rotation steps, each row followed by its count of steps:
The counts run from 0 to 182.
[133 100 141 157 180 128 103 121 112 111 162 114 103  88 108  76 121 119
 167 118 104 133 157 134 108  96  70 119 137  99  65  98 155 119 143 141
 108 112 123 157 125 107 153 139] => 52
[141 107 126 173 170 148  87 184  88 115 160 130 109 108 113 115 147 165
 143 127 116 147 152 127 163 105  99 150 163 112  95  97 135 110 163 148
  92 122 122 157 109 138 163 165] => 122
[132 104 121 156 162 134  86 122 119 124 123 145  80 134 127  69 124 151
 168 113 139  89 146 123 144 106  84 150 180 118  98 107 116 119 184 136
 142 122 103  80 123 145 135 135] => 20
[138  95 137 133 144 112 124 108 101 110 167 119 133 128 128  61 106 132
 157  92 124 132 127 106 100  84  66 132 166 110  70 102 125  86 148 137
 139 145 112 173 148 132 148 130] => 49
[147 112 146 152 165 131 100 169  84  93 152 116  86  93 108  99 146 134
 140 103 101 142 158 106 130 133  93 154 132 104  85  92 131 124 161 138
  73 110 104 142 107 118 172 152] => 2
[145  98  98 161 150 128 103 102 112 122 144 154 142 151 138  95 131 173
 123 120 131 116 142 140 140  85  94 200 175 114  84 111 105  90 160 155
 128 130  97 142 135 155 121 174] => 80
[124  96 161 146 150 132  93 109  94  86 161 107 138 129 107 113 126 152
 145  92 133 109 125 114 138 124  85 157 155 138  90  96  87  96 181 128
 119 133  89  93 100 147 105 151] => 151
[138  96 138 164 131 129 147 123 134 123 132 131 134  71 113  71 136 129
 162 103  97 137 156 100 122  93 126 116 169  65  72 100 147 102 166 127
 155 114 115 138 134  87 155 104] => 56
[150 104 106 164 163 141  92 178  80 113 164 127 104  96 110  96 158 164
 138 133 108 145 160 132 157 110 113 153 142 107 100 111 155 120 154 152
  96 119 122 150 114 155 180 157] => 123
[154  92  89 163 128 139 120 162  88 125 151 159 107  68 105  88 166 156
 125 116 112 144 165 123 148 103 143 157 147  96 107 125 135 110 173 158
  99 106 117 129 124 133 169 130] => 125
[156 111 153 165 130 123 123  89  88  86 154 128 136  87 104 123 159 150
 127  87 120 100 118 103 127 135 151 156 132 107  95 125 135  84 187 122
 137 118  76  71 123 142 111 130] => 147
[157  96 169 127 116 120 154 123  80  90 187 117 156  94 108 100 138 156
 128  87  95 127 120  87 119 123 119 159 140 112  95  93 138  94 180 124
 136 138 111 124 127 141 149 124] => 158
[181 113 117 172 132 134 136 164  89 118 148 158 121  86 110 110 156 157
 130 110 124 129 142 119 146  97 157 156 174  82 113 117 147  78 180 135
 120 112 111 136 148 127 159 134] => 127
[141  84 134 126 150 120 111 124  74  97 187 126  91  84 108  69 141 124
 141  99 108 128 148 108 105 111  77 135 116 126  88 111 127 118 154 147
  87 113 108 144 124 135 166 121] => 164
[126  84 125 152 162 128 107 142  99 123 152 129  70  90 117  67 156 126
 161 112 107 119 157 108 134 110  95 105 134 110  82 118 148 145 168 150
 132 121 109 124 118 132 194 103] => 174
[133  91 110 150 137 138 103  99 116 124 169 139 158 115 107  74 110 173
 156 135 136 121 131 148 140  64  87 156 177 125  91 115 132  86 162 144
 145 129 130 120 129 160 108 144] => 90
[167 127 128 163 131 126 134 107 124 106 154 133 169  92 101  78 116 171
 138 119 112 129 142 133 121  92 130 172 170  82 101 106 174  75 165 132
 137 124 121 113 144 143 100 150] => 87
[167 117  82 154 141 116 112  92 108 104 156 144 132  90  99  53 137 157
 119 132 108 133 168 140 124 106 117 186 126  99  91 126 153 115 138 156
  96 118 104 113 130 154 118 158] => 84
[168 113 119 166 141 118 136 111 106 119 145 146 151 141 144 104 151 172
 114 114 109 123 129 121 136 102 135 194 168  90  87 104 143  85 162 144
 153 145  98 138 152 153 133 173] => 78
[134  99 126 158 135 123  99  91  99 103 158 113 163 117 112  80 131 152
 146  95 139 121 113 112 118  84 109  92 167 122  66 139 137  71 153 128
 163 144  94 130 141 160 109 129] => 99
[171 109 104 156 134 126 116 156  80 120 151 156 109 123 130  87 148 171
 141 110 143 121 125 121 144  91 131 144 194 109 118 128 133  67 175 146
 135 130 107 138 157 158 156 130] => 129
[147  97 146 162 132 128 142  88 125 115 128 150 126 100 126 103 141 150
 142 102 115  90 138 109 136 118 144 172 160  91  91 111 131 109 196 124
 167 121  95  64 126 127 126 121] => 26
[161 108 148 171 147 118 142 135 100 113 125 144  94 108 137  94 162 130
 148  86 117 106 128  89 126 117 145 120 161  80  82 111 150 102 180 127
 161 133  84 121 153 115 177 106] => 178
[165 131 134 169 133 120 124 172  78 102 143 122 153 116 118 103 154 160
 124  84 108 164 133  88 142 117 136 139 171  88  87 108 133  72 158 132
 123 144  96 164 134 139 156 153] => 118
[176 136 144 168 146 115 127 136 106 113 127 152  91 118 129  86 129 150
 166  90 133  88 133 111 122 110 128 152 190  86 104 103 141  82 189 122
 146 124  99  99 157 128 139 122] => 17
[162 125 107 175 134 133 110 128 108 105 128 149 107  67  93  89 146 156
 149 111 130 104 154 122 143 113 152 145 163  87 109 132 145  92 184 127
 121  98  96  66 122 137 119 116] => 136
[121  84 135 153 161 124 101  77 112 109 146 137 111 145 138  94 133 151
 139 107 130  86 132 120 132 114  79 172 147 132  77 107  95 114 178 143
 145 132  81  86 110 151 125 146] => 30
[144 109 135 152 163 110 110  72 111  86 157 120 110 106 117  86 146 134
 124 102  94 103 151 117 107 139 100 175 103 114  70 108 143 136 156 141
 115 126  76  85 110 149 127 149] => 33
[131  86 109 157 152 122  98  95  93 103 161 130 103  98 108  99 174 155
 127 123 126  98 140 125 138 124 122 150 114 134  92 138 141 133 175 147
 127 118  81  66 111 173 138 128] => 144
[163 117 155 153 132 111 123  95  87  84 154 123 143 113 116 113 150 157
 123  86 121 103 115  94 127 136 140 151 144 114  92 118 134  85 182 122
 146 140  76  78 129 165 114 137] => 148
[142  90 131 128 135 126 121 122  78  97 166 129 101  65  97  69 137 117
 143  91 111 134 152 108 107 113  90 137 124 114  91 114 118 116 158 142
  88 103 103 140 126 114 160 109] => 165
[127  84 135 164 132 131 117 131  92 110 152 110 172 122 125 110 160 158
 123  97 120 153 118  91 148 100 117 111 159 113  59 121 121  85 161 139
 169 152  96 150 119 154 149 134] => 109
[145  89 117 167 126 135 127  74 114 102 159 134 158  63  87  92 141 145
 131 110 125 117 137 130 111  84 143 122 142  95  81 141 156  80 162 128
 141 103 105 114 138 118 106 113] => 96
